In the rows, zero is written as 100.
The same turns and mirrors carry the whole set onto itself and the rows of a family onto each other. Which other rows belong to the same family as each row named below? List them in the order they appear above.
These 32 rows form 4 families of 8 rows each.
budor: 97; 90; 98; 119; 52; 73; 93; 97; 114; 72; 121
peva: 112; 90; 120; 103; 105; 130; 97; 62; 84; 142; 74
vekat: 80; 83; 106; 117; 57; 91; 90; 88; 124; 72; 121
dup: 126; 87; 111; 112; 82; 125; 118; 71; 62; 128; 73
tazal: 94; 85; 112; 119; 49; 89; 91; 97; 118; 72; 118
Sesi: 100; 80; 126; 104; 61; 76; 84; 117; 108; 83; 131
ladot: 75; 91; 94; 120; 106; 98; 77; 110; 135; 86; 102
Tabev: 84; 88; 94; 117; 63; 74; 92; 89; 120; 74; 122
retov: 124; 94; 133; 86; 94; 111; 122; 77; 69; 139; 85
Vute: 108; 85; 93; 106; 104; 114; 120; 54; 72; 133; 80
kar: 108; 81; 111; 108; 93; 131; 116; 60; 73; 130; 75
Dazub: 100; 85; 108; 102; 71; 61; 86; 110; 106; 86; 134
Vav: 115; 96; 98; 103; 114; 107; 101; 57; 80; 146; 78
Buvup: 135; 96; 122; 107; 90; 124; 101; 75; 70; 138; 74
Madok: 99; 97; 99; 122; 66; 64; 78; 119; 114; 92; 123
Vub: 155; 101; 104; 99; 99; 122; 98; 102; 84; 131; 81
Toza: 80; 72; 126; 100; 72; 86; 81; 106; 119; 87; 133
Litub: 91; 89; 121; 122; 83; 113; 76; 126; 128; 79; 98
potup: 97; 90; 120; 121; 56; 87; 76; 124; 118; 88; 120
gipi: 128; 91; 118; 96; 105; 146; 93; 91; 100; 133; 79
Vubav: 79; 77; 108; 100; 81; 68; 82; 103; 116; 89; 136
domok: 75; 91; 97; 118; 81; 70; 75; 106; 124; 95; 124
Toral: 102; 103; 82; 123; 101; 70; 83; 121; 120; 85; 105
bazu: 137; 103; 102; 108; 100; 102; 104; 71; 67; 142; 77
kam: 108; 90; 127; 84; 106; 114; 121; 71; 75; 141; 85
nop: 127; 90; 93; 113; 92; 105; 121; 66; 61; 130; 79
voni: 115; 100; 105; 128; 76; 88; 80; 139; 114; 78; 98
baguz: 113; 94; 115; 85; 110; 100; 124; 70; 72; 143; 87
kiku: 128; 97; 121; 86; 102; 100; 123; 76; 66; 141; 87
mav: 113; 91; 93; 91; 127; 129; 94; 76; 108; 139; 83
Lapob: 73; 84; 119; 117; 69; 92; 73; 110; 129; 91; 119
Rogu: 138; 103; 80; 96; 121; 103; 99; 86; 92; 138; 88

Which other rows belong to the same family as tazal? budor, vekat, Tabev, retov, kam, baguz, kiku
Which other rows belong to the same family as Madok? peva, Vav, Buvup, potup, domok, bazu, Lapob

The same turns and mirrors carry the whole set onto itself and the rows of a family onto each other. Which other rows belong to the same family as each row named below? List them in the order they appear above.
These 30 rows form 5 families of 6 rows each.
nik: 78; 97; 123; 73; 108; 111; 82; 103; 110; 119; 103; 98; 116; 63; 61; 157; 69; 71; 116; 107; 113; 82
fenod: 91; 80; 80; 125; 84; 119; 89; 86; 115; 149; 122; 95; 103; 67; 74; 131; 105; 67; 139; 75; 91; 91
mib: 118; 88; 101; 165; 98; 91; 126; 91; 85; 82; 128; 75; 101; 83; 100; 99; 116; 110; 119; 81; 90; 68
zoz: 76; 74; 71; 78; 78; 80; 47; 108; 103; 133; 102; 112; 97; 115; 99; 137; 71; 103; 98; 114; 93; 112
kuzut: 104; 120; 141; 107; 115; 86; 114; 114; 70; 60; 89; 89; 114; 85; 91; 102; 87; 106; 88; 118; 118; 78
Kaza: 94; 69; 81; 131; 88; 115; 89; 95; 107; 151; 129; 112; 107; 69; 95; 128; 110; 74; 138; 69; 100; 104
rif: 120; 89; 105; 154; 105; 90; 147; 89; 88; 77; 123; 88; 100; 84; 97; 103; 118; 105; 108; 80; 95; 69
dila: 123; 97; 82; 129; 98; 61; 100; 99; 83; 77; 109; 104; 85; 129; 128; 101; 95; 134; 73; 100; 92; 90
rori: 91; 102; 129; 75; 118; 114; 77; 106; 104; 127; 99; 118; 119; 63; 79; 148; 70; 73; 112; 100; 124; 94
Sim: 96; 108; 119; 66; 109; 114; 73; 101; 115; 120; 96; 117; 116; 70; 69; 138; 68; 59; 115; 97; 103; 93
teles: 94; 60; 72; 79; 83; 86; 48; 101; 109; 139; 103; 120; 90; 116; 99; 137; 80; 99; 90; 95; 86; 107
paba: 95; 76; 75; 68; 83; 84; 49; 97; 111; 133; 103; 123; 97; 116; 90; 134; 85; 89; 97; 98; 79; 118
biri: 118; 83; 110; 153; 101; 93; 129; 93; 96; 75; 127; 67; 98; 81; 90; 96; 123; 93; 107; 71; 102; 75
zef: 116; 101; 111; 159; 112; 104; 117; 87; 92; 81; 129; 70; 99; 76; 95; 100; 118; 109; 118; 82; 99; 62
fufiz: 117; 103; 89; 125; 93; 62; 86; 102; 71; 79; 108; 93; 83; 128; 124; 99; 103; 136; 69; 106; 92; 99
nutu: 108; 112; 133; 105; 117; 80; 126; 112; 80; 58; 85; 103; 115; 95; 98; 100; 76; 110; 88; 117; 118; 72
vug: 96; 64; 83; 126; 84; 123; 87; 95; 117; 147; 122; 105; 103; 71; 84; 127; 97; 64; 135; 68; 91; 87
pibog: 91; 82; 71; 134; 82; 113; 80; 90; 116; 146; 135; 93; 95; 72; 92; 137; 96; 74; 134; 73; 91; 93
nepe: 117; 90; 89; 122; 96; 59; 83; 102; 77; 76; 106; 91; 89; 128; 123; 103; 92; 143; 77; 111; 89; 88
Gadof: 91; 66; 80; 77; 91; 80; 50; 100; 100; 141; 107; 127; 97; 114; 103; 143; 88; 107; 92; 102; 96; 123
bel: 97; 105; 139; 95; 123; 83; 101; 106; 79; 58; 88; 84; 114; 94; 86; 106; 85; 122; 90; 126; 114; 69
garul: 119; 89; 86; 126; 92; 60; 79; 101; 91; 78; 111; 86; 79; 131; 125; 94; 98; 126; 67; 92; 99; 98
taz: 90; 93; 123; 69; 110; 116; 72; 108; 112; 124; 91; 115; 114; 71; 73; 143; 59; 69; 108; 100; 112; 83
napi: 118; 95; 105; 160; 98; 93; 133; 93; 79; 83; 128; 75; 99; 80; 96; 100; 130; 105; 109; 81; 94; 78
torak: 108; 113; 143; 108; 118; 87; 112; 110; 79; 59; 91; 86; 117; 82; 90; 106; 75; 112; 96; 118; 114; 64
Ranos: 106; 89; 79; 134; 93; 68; 77; 100; 81; 83; 109; 89; 88; 130; 126; 88; 102; 141; 88; 108; 90; 89
Rukav: 90; 77; 64; 85; 80; 85; 45; 94; 107; 144; 104; 111; 89; 115; 97; 136; 83; 103; 97; 104; 86; 113
Raber: 103; 107; 142; 99; 114; 82; 106; 118; 86; 54; 85; 83; 113; 93; 91; 93; 79; 100; 84; 112; 127; 76
vos: 82; 105; 119; 66; 106; 111; 70; 104; 108; 125; 85; 105; 116; 72; 67; 142; 63; 72; 111; 112; 113; 87
fil: 98; 80; 76; 118; 80; 115; 85; 91; 119; 143; 123; 111; 105; 77; 84; 120; 103; 59; 139; 70; 82; 102

Which other rows belong to the same family as Gadof? Kaza, rori, biri, garul, Raber
Which other rows belong to the same family as vos? fenod, mib, nepe, torak, Rukav
Which other rows belong to the same family as bel? nik, zoz, zef, pibog, Ranos
Which other rows belong to the same family as fufiz? kuzut, teles, vug, taz, napi

The same turns and mirrors carry the whole set onto itself and the rows of a family onto each other. Which other rows belong to the same family as each row named below? List them in the order they appear above.
These 28 rows form 7 families of 4 rows each.
Zetug: 68; 72; 121; 112; 113; 63; 94; 113; 107; 72; 104; 113; 99; 88; 115; 80; 107; 72; 89; 62; 129; 70; 116; 80; 123; 69
poba: 106; 86; 137; 97; 148; 113; 149; 127; 80; 95; 112; 96; 102; 114; 50; 105; 109; 101; 68; 70; 106; 85; 106; 105; 113; 58
tes: 82; 102; 72; 79; 114; 59; 136; 108; 107; 110; 119; 90; 52; 98; 94; 125; 114; 100; 109; 126; 134; 97; 78; 99; 72; 133
Fir: 109; 93; 70; 89; 85; 116; 121; 61; 115; 89; 85; 98; 78; 69; 108; 98; 130; 128; 82; 127; 87; 95; 81; 111; 129; 119
par: 102; 93; 82; 84; 86; 122; 132; 76; 117; 65; 91; 78; 66; 81; 106; 89; 142; 113; 103; 143; 93; 83; 92; 104; 118; 126
Letuk: 97; 96; 74; 85; 144; 67; 133; 83; 107; 104; 106; 83; 56; 114; 88; 119; 102; 83; 93; 117; 109; 117; 95; 101; 59; 131
Vune: 64; 75; 129; 117; 99; 74; 95; 110; 105; 72; 115; 102; 107; 70; 103; 74; 118; 79; 95; 74; 110; 82; 115; 86; 115; 52
bukof: 66; 71; 126; 114; 108; 66; 99; 113; 107; 66; 97; 99; 102; 71; 105; 78; 127; 97; 84; 69; 116; 67; 134; 70; 102; 59
Maduz: 102; 81; 62; 80; 93; 130; 122; 58; 97; 85; 98; 88; 69; 69; 94; 112; 131; 120; 89; 123; 81; 83; 97; 105; 119; 106
mev: 96; 94; 73; 106; 119; 69; 135; 101; 122; 102; 110; 84; 38; 126; 93; 97; 105; 93; 111; 108; 128; 97; 85; 124; 80; 148
vedi: 107; 64; 142; 114; 134; 127; 161; 118; 108; 90; 105; 90; 121; 118; 69; 100; 112; 115; 79; 80; 97; 51; 93; 101; 95; 75
Demuz: 104; 66; 131; 122; 143; 121; 150; 131; 106; 103; 97; 94; 112; 121; 54; 102; 104; 94; 75; 67; 110; 61; 91; 114; 115; 76
Bav: 94; 106; 65; 87; 98; 125; 114; 77; 110; 90; 98; 80; 84; 87; 107; 112; 120; 143; 97; 129; 83; 85; 78; 118; 121; 125
zili: 99; 101; 75; 93; 115; 53; 154; 101; 113; 108; 111; 94; 52; 114; 89; 120; 100; 99; 97; 122; 122; 114; 97; 105; 63; 132
gibed: 83; 86; 68; 94; 119; 71; 138; 88; 98; 119; 115; 84; 45; 116; 94; 130; 104; 84; 103; 106; 128; 114; 100; 113; 62; 115
Makik: 71; 70; 134; 96; 115; 66; 91; 119; 117; 73; 109; 106; 86; 91; 98; 81; 123; 88; 66; 76; 130; 62; 116; 63; 102; 56
tikeg: 101; 103; 69; 88; 106; 116; 124; 49; 101; 86; 84; 93; 66; 80; 111; 103; 141; 113; 74; 130; 84; 82; 84; 96; 118; 114
duzez: 111; 90; 74; 87; 81; 122; 128; 75; 111; 81; 99; 102; 55; 75; 120; 98; 133; 138; 85; 113; 78; 86; 102; 105; 119; 123
Begi: 53; 67; 125; 113; 128; 71; 90; 95; 107; 81; 103; 79; 104; 83; 91; 76; 141; 88; 81; 73; 103; 71; 131; 74; 104; 70
zap: 52; 79; 132; 128; 123; 77; 98; 105; 118; 78; 99; 99; 82; 80; 114; 65; 128; 79; 84; 80; 107; 80; 120; 70; 107; 58
zona: 86; 70; 122; 115; 158; 120; 156; 116; 97; 109; 94; 78; 101; 123; 56; 96; 116; 90; 68; 67; 113; 55; 103; 96; 125; 80
liri: 103; 78; 77; 96; 100; 71; 144; 119; 110; 107; 116; 99; 48; 119; 92; 124; 105; 81; 102; 122; 110; 123; 90; 115; 70; 126
Mome: 94; 87; 85; 103; 96; 52; 136; 109; 107; 126; 112; 91; 56; 112; 102; 121; 114; 88; 94; 125; 118; 110; 74; 99; 70; 124
kuvaf: 96; 77; 134; 123; 160; 132; 158; 120; 112; 95; 105; 96; 90; 115; 47; 86; 104; 89; 72; 83; 91; 62; 99; 101; 111; 79
Subu: 105; 67; 133; 111; 142; 130; 130; 124; 117; 93; 100; 89; 108; 136; 68; 94; 100; 112; 61; 78; 99; 62; 95; 102; 110; 64
faz: 80; 65; 122; 118; 114; 70; 85; 102; 93; 92; 105; 96; 94; 77; 103; 74; 133; 106; 76; 60; 105; 82; 103; 77; 103; 39
zake: 111; 105; 76; 72; 96; 120; 130; 78; 111; 84; 100; 92; 79; 74; 104; 105; 115; 140; 82; 115; 72; 92; 106; 106; 130; 133
Kat: 100; 78; 135; 123; 138; 125; 172; 127; 101; 103; 118; 96; 100; 108; 67; 89; 97; 113; 86; 59; 112; 60; 95; 107; 101; 72

Which other rows belong to the same family as Kat? Vune, duzez, liri
Which other rows belong to the same family as Fir? bukof, Demuz, zili
Which other rows belong to the same family as tes? Bav, Makik, Subu
Which other rows belong to the same family as Zetug? vedi, Mome, zake

